(in the rows, 128 means zero)
Rows swapped in pairs by one turn or mirror: which row each one swaps with:
nuzov: [142 141 131 117 178 120 113  96 145 119 135 136 121 144 131 153 143 135
 100 106 134 131 131]
Zazi: [109 149 113  92 158 142 105 135 123 121 101 127 129 146 141  97 148 124
 162  96 127 120 124]
Lugi: [119 128 114 116 128  93 143 112  98 103 134 134 156 131 120 132 133 112
 149 107 133 163 165]
Pagi: [124 125  86 164 112 114 119 122 115 113 114 112 138 138 126 134 140 137
 120 143 120 122 136]
tof: [120 141 139  91 131 130 127 134 101 155 112 107 107 106 137 156 139 101
 130 117 134 119 148]
San: [ 94 132 117 120 139 121  99 166 128  97 113 122 177 121 108 129 139 100
 120 101 111 129 150]
mog: [124 132 124 140 131 130 100 138 164 117 170 108 133 127  97 137 130 123
 145 121 138 143 149]
tigom: [ 95 122 124 133 136 126  86 157 134  92 116 126 172 127 106 123 135 107
 117 106 111 138 150]
mobes: [120 145 147  96 133 134 119 139 102 150 117 106 113 102 137 157 135  98
 130 119 140 119 145]
Bon: [129 117  72 158 111 127 128 121 128 119 114 110 129 128 119 140 143 137
 126 130 126 128 138]
gope: [120 148 140  96 133 129 119 138  97 145 115 107 108 100 136 160 139 101
 128 115 134 114 141]
vipa: [110 134 117 117 127  95 147 120 107 104 127 134 163 126 117 128 141 110
 152  99 130 158 167]
Kug: [121 132  87 126 149 140 122 137 130 131 122  97 145 135 154  92 117 118
 117 101 153 138 134]
pufi: [103 147 119  94 165 143 104 139 122 119 101 125 127 148 140 104 148 121
 160 101 127 124 123]
nemu: [123 133  82 157 107 127 124 120 114 119 115 114 132 137 125 142 130 119
 132 137 124 125 123]
ralof: [137 134 118  62 120 138  99 127 118 100 132 108 154 121 110 140 126 110
 143 112 125 126 114]
rov: [151 143 133 109 127 153 114  97 106 100 115 120 129 138 142 101 165 124
 101 116 135 128 178]
zafa: [167 145 126  80 151 121 108 128 117 113 119 136 139 125 122 109 184 127
 114 122 126 129 148]
Vibid: [127 120 120 114 125  95 135 110  97  96 135 142 158 135 113 128 134 105
 150 109 140 158 157]
kunik: [104 121 140  99 156 118 117  94 123 130 165 116 156 135 105 130 153 123
 124 103 123 144 183]
kome: [151 146 137 118 132 161 104 103 114 103 115 114 135 135 138 102 162 122
 107 121 142 130 184]
ziv: [148 141 136 126 127 141  84  97 144 137 101 101 152 159 125 139 125 113
 119 117 109 149 150]
femuv: [104 123 139  92 155 123 112  95 130 122 158 119 160 133 110 126 155 120
 122  95 125 138 185]
pudu: [ 99 132 117 125 141 128  97 157 134  94 114 130 173 122 101 125 131 103
 122  96 105 138 160]
mazi: [108 146 112  86 154 143  99 143 121 119 103 125 125 150 138  98 149 119
 159  98 128 123 127]
Gib: [155 143 138 116 135 156 110 104 108  98 114 115 127 140 139 100 159 120
 107 117 145 135 174]
sobu: [152 143 139 116 131 158 101 104 108  97 117 118 131 133 138 102 159 121
 101 125 142 130 172]
Giket: [145 141 130 114 178 118 122  99 146 122 129 136 121 142 129 157 142 130
  98 107 135 132 131]
Tum: [ 87 115 109 119 129 140  96 121 146 139 115  79 129 142 129 131 153 121
 119 131 112 104 149]
zamut: [132 135 128  59 117 142 102 126 116 106 138 101 153 129 115 146 133 118
 139 102 119 131 122]
Gur: [101 125 126 127 130 121  96 162 129  91 111 122 174 121 103 126 129 106
 111 106 109 136 145]
Beva: [ 89 109 102 120 130 139  97 121 149 129 117  73 126 134 122 129 149 121
 118 127 121 104 146]
gav: [117 140 143  93 137 131 120 141 104 144 116 101 119  97 138 163 139 102
 127 121 137 116 148]
ridof: [ 91 112 104 119 135 144 100 126 149 137 111  73 130 135 128 127 151 122
 119 132 116 108 142]
tovo: [ 94 133 122 126 138 130  92 162 128 100 119 125 174 116 107 129 130 106
 122  95 102 131 152]
tud: [ 86 113 103 119 130 135  98 126 140 130 110  76 132 137 129 119 152 125
 121 132 117 106 142]
Vavo: [171 151 126  77 151 122 117 117 114 117 114 132 134 128 120 119 179 125
 118 123 119 133 148]
pez: [113 124 122 118 131  92 142 128  95 108 145 128 155 134 114 128 135 118
 158 114 138 153 163]
Kosol: [154 151 134 127 132 141  91  92 143 135 105 111 156 155 118 137 113 106
 119 120 120 148 147]
tuke: [118 162 102  98 145  94 102 117 127 132 126 137 149 121 101 147 167 127
 110 108 162 144 145]
kekuf: [166 147 123  82 150 121 115 124 113 119 122 140 134 120 116 111 184 121
 114 122 117 129 150]
ziza: [144 152 135 109 138 133 137 128 127 151  98 108 124 139 147 129 112 126
 127  99 128  97 142]
golog: [142 131 116 146 133 130 102 133 169 120 167 107 134 130 107 130 134 126
 140 121 142 138 159]
venak: [113 162 100 101 140  93 102 112 130 135 124 137 150 130 100 139 171 123
 119 104 157 148 149]
zona: [136 132 112 138 131 127 105 138 176 113 159 102 127 123  99 138 133 126
 144 122 137 138 152]
Bofuz: [171 140 119  77 148 120 113 118 109 116 116 130 137 126 121 114 183 121
 114 118 125 133 149]
zosak: [ 99 125 134  98 156 123 111  99 125 123 160 114 160 131 103 127 152 113
 123  99 119 141 187]
zud: [140 148 140 112 135 133 144 133 132 153 101 107 123 142 144 121 114 117
 126 102 134  95 149]
Toka: [119 124  80 124 147 135 127 133 133 131 127  98 141 135 152 101 116 120
 111  95 145 137 132]
foz: [138 156 138 115 140 135 139 139 130 157 107 111 127 138 149 127 114 120
 122 103 133  99 143]
mikuv: [137 138 124 141 123 131 103 134 162 122 169 103 132 127  96 131 130 126
 148 123 135 147 150]
bivak: [139 159 131 113 131 131 140 128 124 158 104 103 126 142 147 127 117 119
 126  98 136  99 147]
gom: [137 130 122 140 131 130 100 137 172 109 159 100 129 132  98 137 139 126
 140 124 142 142 155]
Sumu: [121 125 113 112 129  94 139 122  98 107 142 139 153 118 118 128 134 116
 158 105 147 157 159]
nul: [101 116 139  88 154 125 112 100 125 121 162 114 156 136 113 128 154 119
 122 101 118 137 183]
nir: [122 124  73 153 109 124 124 118 115 117 109 110 127 136 123 140 137 134
 132 138 125 129 135]
ser: [123 135  81 163 114 123 124 121 123 116 104 114 138 136 125 135 142 130
 118 139 134 130 134]
Tasar: [145 143 129 116 173 118 116 100 150 123 139 135 118 145 133 157 139 127
  94 107 130 134 137]

zafa is swapped with foz
zosak is swapped with Beva
ralof is swapped with Kosol
zamut is swapped with ziv
pez is swapped with Pagi
Tum is swapped with nul

Rows swapped in pairs by one turn or mirror: which row each one swaps with:
toza: [122 119 160  75 119 128 104 138 108 109 116 119  98 162 138 102 146 123
 124]
nata: [121 120 150  76 121 131 100 134 126 112 117 119 109 171 149 130 150 122
 159]
bam: [109 122 155  68 123 133  91 140 108 128 117 121 108 167 141 133 141 137
 138]
zenef: [161 146 163 127 138 146 110 104 147 120 131 123 125 133 114 144 129 134
 133]
niru: [152 146 146 119 135 137 117 110 149 130 134 124 123 121 114 145 156 144
 111]
Zumez: [ 92  96 167 111  86 133  94 112 126 129 128 145 121  99 138 103 132 132
 168]
kifa: [ 91  99 172 103  90 126  96 116 122 127 135 148 120 102 141 102 132 129
 171]
led: [154 157 161 117 120 144 115  99 149 129 147 111 132 118 118 136 137 141
 118]
fazud: [137 140 152 137 139 133  95 108 150 116 145 132 115 129 110 154 143 153
 120]
Lobod: [105 111 164  89 120 118  83 158 113 111 132 117 109 162 139 141 139 126
 140]
zef: [ 94 103 164 110  88 130  97 112 129 127 136 150 123  92 139 103 133 127
 170]
bofaf: [113 130 154 107 113 107  88 134 144 157 171 158 132  98 110 103 123 111
 141]
Fik: [114 127 152 104 116 108  84 132 143 156 169 159 134  94 109 103 123 113
 137]
gege: [113 127 156  65 116 130  86 141 116 109 119 118  96 161 139 115 142 129
 132]
dise: [140 157 147 130 139 149 107 105 134 130 133 116 131 125 121 148 132 140
 123]
Pime: [116 133 150 106 119 102  86 132 142 158 167 153 134  98 106 106 120 111
 141]
Lili: [125 120 160  69 123 124  90 145 106 118 122 124 114 166 146 123 149 130
 146]
zuben: [116 132 154 110 115 108  89 127 149 155 174 157 129  91 108 108 127 110
 135]
kup: [ 94  99 170 112  88 128 101 108 123 129 130 145 126  98 137 104 133 136
 171]
Pagiz: [115 133 153 107 112 105  79 133 145 159 170 152 132  99 105 104 122 114
 140]
Mebos: [ 91  98 169 113  89 120 101 116 124 125 132 146 123  96 137 103 131 130
 168]
fesa: [123 111 164  84 127 129  92 148 117 125 118 124  96 166 151 113 145 133
 142]
Venok: [162 147 158 121 134 132 106 124 149 116 134 125 132 115 111 145 140 139
 116]
Sofu: [145 154 151 114 137 145 105 101 145 128 125 128 131 127 114 157 143 147
 118]
durok: [120 109 161  75 119 108  93 140 113 113 121 122 109 163 124 120 166 119
 153]
zoti: [122 111 149  70 140 134  92 132 102 108 125 122 133 165 131 121 138 114
 145]
luk: [139 130 142 121 155 137 123 101 133 134 133 114 123 122 109 133 144 143
 116]
Ran: [165 153 155 112 133 124 113 103 134 112 129 123 117 121 107 124 143 136
 113]
mozag: [152 149 165 113 142 129 106 110 141 135 145 110 130 121 115 146 157 143
 110]
runiv: [ 93  95 170 109  87 125 103 117 130 128 132 147 126  97 136 102 132 128
 169]
tez: [117 133 150 106 114 107  82 131 145 161 169 156 136 101 109 105 126 108
 137]
vak: [160 152 155 113 146 145 111 121 137 123 134 114 133 118 113 136 135 142
 117]
Kolut: [ 94 100 172 112  88 128  99 112 126 130 135 150 122  95 139 101 129 126
 170]
Nabe: [121 113 173  79 130 131 104 157 115 132 127 106 109 169 133 122 134 131
 137]
safa: [112 132 154 110 114 105  82 127 144 153 169 157 133 101 109 100 123 112
 137]
zife: [149 159 151 113 129 134 103 103 141 116 130 119 113 111 110 139 141 149
 111]
Vupu: [ 99  95 165 108  94 126 100 111 126 130 131 151 125  92 141 102 130 131
 171]
danaz: [147 136 154 129 134 125 107 102 150 129 132 126 115 122 104 139 171 124
 120]
tige: [116 125 161  70 115 131  97 142 112 130 136 108 104 167 154 110 132 128
 150]
sidiv: [125 119 156  73 133 143  99 144 109 120 117 112 105 164 147 115 134 133
 145]
zav: [114 128 156 108 116 101  82 124 143 157 170 157 132  97 112 101 125 109
 143]
ripo: [105 127 155  77 127 139  94 147 107 118 129 114 122 173 134 125 136 142
 146]
rebal: [108 128 153 107 113 103  81 132 141 156 172 156 131  93 107 101 126 115
 140]
Domul: [ 90  96 172 110  92 134 100 112 126 130 129 146 128  99 139  98 133 134
 168]

toza is swapped with Ran
fesa is swapped with Venok
nata is swapped with mozag
danaz is swapped with durok

